In the data rows, zero lies at 7.5, halfway between 7 and 8.
Some points, one per row:
(9, 7, 7, 4, 10, 9, 9, 9, 7, 7, 5, 7, 8, 5, 9, 7, 6, 8, 8, 4, 11, 6, 7, 10)
(4, 7, 14, 11, 5, 3, 9, 8, 10, 10, 9, 8, 12, 10, 8, 8, 6, 4, 4, 8, 3, 5, 9, 6)
(3, 5, 8, 13, 8, 8, 11, 13, 4, 4, 8, 3, 9, 11, 9, 6, 10, 8, 7, 9, 4, 4, 9, 4)
(5, 8, 10, 8, 7, 8, 9, 5, 4, 8, 8, 6, 7, 5, 9, 8, 8, 10, 7, 11, 7, 8, 11, 7)
(4, 9, 9, 7, 6, 8, 9, 7, 7, 9, 7, 6, 8, 6, 8, 6, 7, 5, 8, 7, 7, 8, 10, 7)
(9, 10, 9, 4, 5, 11, 6, 6, 9, 8, 7, 8, 8, 6, 6, 8, 5, 7, 6, 5, 9, 11, 7, 8)
(7, 9, 2, 4, 11, 9, 6, 7, 9, 6, 8, 8, 7, 4, 6, 8, 10, 10, 6, 3, 10, 9, 8, 6)
(7, 7, 14, 9, 5, 5, 9, 7, 5, 7, 6, 8, 10, 10, 7, 7, 5, 6, 9, 12, 5, 7, 6, 7)
(11, 10, 8, 9, 7, 7, 5, 6, 15, 8, 10, 6, 6, 5, 8, 8, 10, 8, 9, 5, 5, 6, 5, 8)
(10, 9, 8, 8, 7, 10, 7, 10, 10, 10, 6, 9, 8, 7, 9, 8, 4, 6, 7, 10, 9, 8, 8, 8)
(11, 6, 9, 7, 9, 10, 6, 7, 11, 6, 8, 10, 4, 4, 8, 9, 3, 8, 10, 4, 12, 9, 5, 9)
(11, 9, 4, 5, 12, 6, 8, 8, 8, 11, 9, 8, 5, 7, 5, 9, 6, 7, 10, 2, 10, 9, 5, 11)
(9, 9, 5, 6, 3, 8, 8, 6, 11, 9, 7, 6, 5, 9, 7, 6, 11, 8, 8, 3, 8, 8, 7, 7)
(8, 6, 10, 9, 10, 6, 10, 10, 4, 11, 11, 8, 8, 7, 5, 6, 7, 8, 6, 14, 8, 6, 9, 4)
(8, 10, 5, 11, 10, 8, 8, 5, 6, 7, 8, 9, 8, 8, 6, 7, 5, 8, 6, 9, 5, 6, 6, 4)
(6, 8, 6, 9, 9, 6, 6, 7, 6, 6, 9, 7, 10, 10, 9, 8, 6, 6, 5, 9, 10, 9, 7, 5)
(4, 7, 9, 13, 8, 6, 11, 11, 4, 7, 9, 4, 9, 12, 8, 10, 10, 6, 4, 10, 0, 7, 8, 4)
(7, 6, 9, 6, 7, 9, 11, 10, 8, 8, 5, 5, 10, 6, 8, 7, 8, 8, 8, 7, 7, 8, 9, 7)
(9, 5, 3, 4, 7, 6, 7, 9, 11, 5, 4, 8, 4, 9, 9, 9, 10, 8, 9, 5, 11, 6, 6, 9)
(8, 9, 4, 4, 6, 9, 6, 8, 10, 8, 8, 7, 5, 9, 11, 5, 10, 8, 9, 3, 8, 11, 8, 11)
(9, 8, 7, 7, 7, 7, 8, 4, 8, 7, 8, 11, 6, 7, 7, 10, 6, 8, 7, 8, 5, 9, 8, 8)
(11, 8, 4, 4, 6, 7, 7, 7, 9, 10, 4, 10, 6, 5, 8, 6, 3, 9, 7, 4, 13, 10, 7, 9)
(10, 4, 4, 3, 10, 11, 6, 6, 7, 8, 5, 9, 6, 6, 7, 10, 7, 7, 11, 5, 10, 9, 9, 8)
10 more points follow, each with its number after it:
(11, 7, 7, 5, 5, 7, 5, 9, 8, 9, 11, 8, 6, 5, 7, 9, 6, 6, 10, 5, 10, 11, 3, 9) 0
(7, 3, 13, 8, 7, 7, 9, 8, 6, 10, 7, 10, 9, 7, 7, 6, 6, 6, 8, 14, 7, 6, 8, 6) 1
(4, 3, 9, 10, 6, 6, 8, 10, 5, 5, 7, 6, 11, 13, 8, 8, 7, 7, 7, 10, 3, 9, 11, 7) 2
(9, 11, 6, 7, 8, 4, 6, 4, 9, 6, 8, 9, 7, 9, 8, 8, 8, 6, 6, 6, 5, 10, 6, 8) 3
(10, 8, 5, 5, 12, 11, 7, 9, 7, 6, 5, 9, 8, 8, 8, 7, 8, 8, 10, 3, 10, 7, 7, 9) 4
(6, 6, 9, 8, 6, 7, 10, 9, 10, 9, 7, 6, 10, 9, 8, 6, 7, 9, 6, 7, 5, 9, 6, 8) 5
(8, 11, 6, 9, 5, 5, 7, 6, 11, 8, 9, 6, 6, 7, 6, 9, 8, 9, 8, 6, 6, 11, 7, 9) 6
(2, 8, 10, 10, 9, 8, 10, 9, 6, 7, 6, 4, 9, 7, 9, 7, 9, 8, 8, 7, 6, 5, 9, 5) 7
(9, 7, 4, 8, 10, 8, 4, 4, 6, 8, 7, 8, 6, 7, 6, 7, 7, 7, 10, 8, 11, 8, 7, 10) 8
(5, 10, 3, 3, 7, 9, 7, 8, 10, 6, 6, 8, 6, 9, 11, 6, 4, 7, 10, 5, 10, 7, 4, 9) 9
Which two of these numbered points are nearest to each point below, looking only along the 3 directions in which the first points spread most? Their numbers follow each, nearest first.
(12, 8, 5, 8, 9, 8, 6, 7, 10, 9, 8, 8, 6, 8, 6, 10, 7, 7, 7, 9, 6, 7, 6, 8) > 3 6
(5, 8, 8, 10, 5, 6, 5, 7, 8, 7, 8, 10, 10, 7, 5, 6, 9, 8, 8, 10, 4, 9, 10, 9) > 5 3
(8, 9, 6, 6, 6, 10, 6, 6, 6, 7, 6, 10, 6, 5, 8, 6, 10, 7, 9, 1, 8, 11, 6, 9) > 9 0
(10, 13, 7, 7, 4, 5, 6, 6, 10, 7, 7, 6, 7, 11, 7, 7, 8, 9, 8, 6, 7, 12, 6, 7) > 6 3
(7, 6, 4, 4, 8, 9, 8, 6, 9, 9, 7, 9, 7, 4, 7, 9, 2, 7, 8, 8, 10, 8, 8, 9) > 8 0
(8, 8, 6, 6, 7, 9, 8, 5, 12, 11, 6, 8, 7, 7, 6, 6, 10, 9, 9, 8, 8, 9, 7, 6) > 3 6
(8, 12, 6, 8, 5, 5, 6, 8, 8, 8, 6, 9, 8, 7, 8, 4, 7, 8, 10, 7, 7, 11, 4, 7) > 3 6
(8, 5, 12, 7, 7, 7, 8, 6, 6, 4, 8, 5, 10, 6, 7, 8, 5, 7, 6, 15, 9, 7, 8, 4) > 1 2
(5, 5, 11, 13, 7, 8, 10, 10, 3, 6, 8, 6, 13, 10, 10, 6, 9, 7, 6, 9, 5, 4, 12, 6) > 2 7
(9, 4, 11, 11, 8, 7, 13, 6, 5, 7, 8, 7, 12, 6, 7, 7, 6, 7, 5, 14, 7, 7, 7, 6) > 1 2
(8, 8, 3, 3, 10, 10, 8, 8, 6, 8, 8, 8, 6, 5, 9, 8, 7, 6, 9, 4, 11, 8, 9, 10) > 4 8
(12, 7, 8, 4, 8, 8, 3, 6, 9, 8, 5, 13, 7, 4, 9, 10, 7, 8, 7, 7, 9, 11, 4, 9) > 0 8
(9, 5, 6, 5, 10, 10, 9, 7, 8, 6, 7, 10, 8, 5, 9, 10, 5, 7, 9, 3, 12, 6, 8, 7) > 8 4
(10, 11, 7, 5, 5, 6, 3, 5, 11, 12, 10, 7, 6, 9, 7, 8, 10, 8, 7, 4, 8, 7, 5, 5) > 6 3
(7, 9, 9, 8, 8, 9, 6, 7, 8, 12, 10, 8, 9, 7, 8, 7, 7, 12, 8, 6, 6, 8, 5, 8) > 3 5
(8, 10, 6, 6, 8, 8, 8, 5, 14, 12, 10, 7, 3, 6, 6, 7, 9, 9, 9, 4, 6, 7, 9, 8) > 6 3
(8, 9, 8, 6, 7, 9, 6, 7, 9, 10, 7, 7, 8, 10, 7, 6, 12, 9, 8, 2, 6, 5, 6, 8) > 6 3
(2, 7, 12, 13, 7, 7, 11, 11, 5, 6, 8, 4, 9, 12, 9, 8, 9, 7, 9, 10, 4, 4, 10, 4) > 2 7
(2, 5, 11, 13, 9, 9, 9, 6, 4, 8, 8, 6, 9, 11, 8, 7, 10, 6, 8, 9, 4, 7, 10, 7) > 2 7
(10, 5, 5, 5, 9, 10, 7, 6, 10, 5, 8, 10, 6, 7, 9, 9, 9, 8, 9, 5, 10, 7, 6, 10) > 9 4
(9, 10, 7, 10, 6, 6, 6, 7, 10, 8, 6, 6, 7, 8, 5, 8, 8, 10, 7, 5, 8, 9, 6, 6) > 3 6
(5, 6, 8, 9, 7, 8, 12, 11, 8, 5, 8, 7, 8, 11, 7, 6, 10, 10, 9, 10, 6, 7, 8, 7) > 7 2
(2, 7, 9, 9, 8, 5, 10, 10, 6, 7, 9, 5, 9, 9, 9, 7, 9, 9, 9, 7, 5, 8, 11, 8) > 7 2
(9, 6, 6, 6, 9, 10, 6, 5, 7, 8, 9, 7, 7, 9, 7, 8, 9, 6, 7, 9, 10, 6, 8, 8) > 8 4
(7, 2, 11, 9, 6, 10, 10, 10, 0, 10, 9, 6, 10, 7, 10, 9, 6, 4, 7, 14, 8, 4, 7, 6) > 1 2
(6, 8, 9, 7, 5, 5, 11, 6, 6, 7, 7, 7, 8, 8, 8, 4, 8, 8, 5, 8, 5, 10, 8, 7) > 5 7
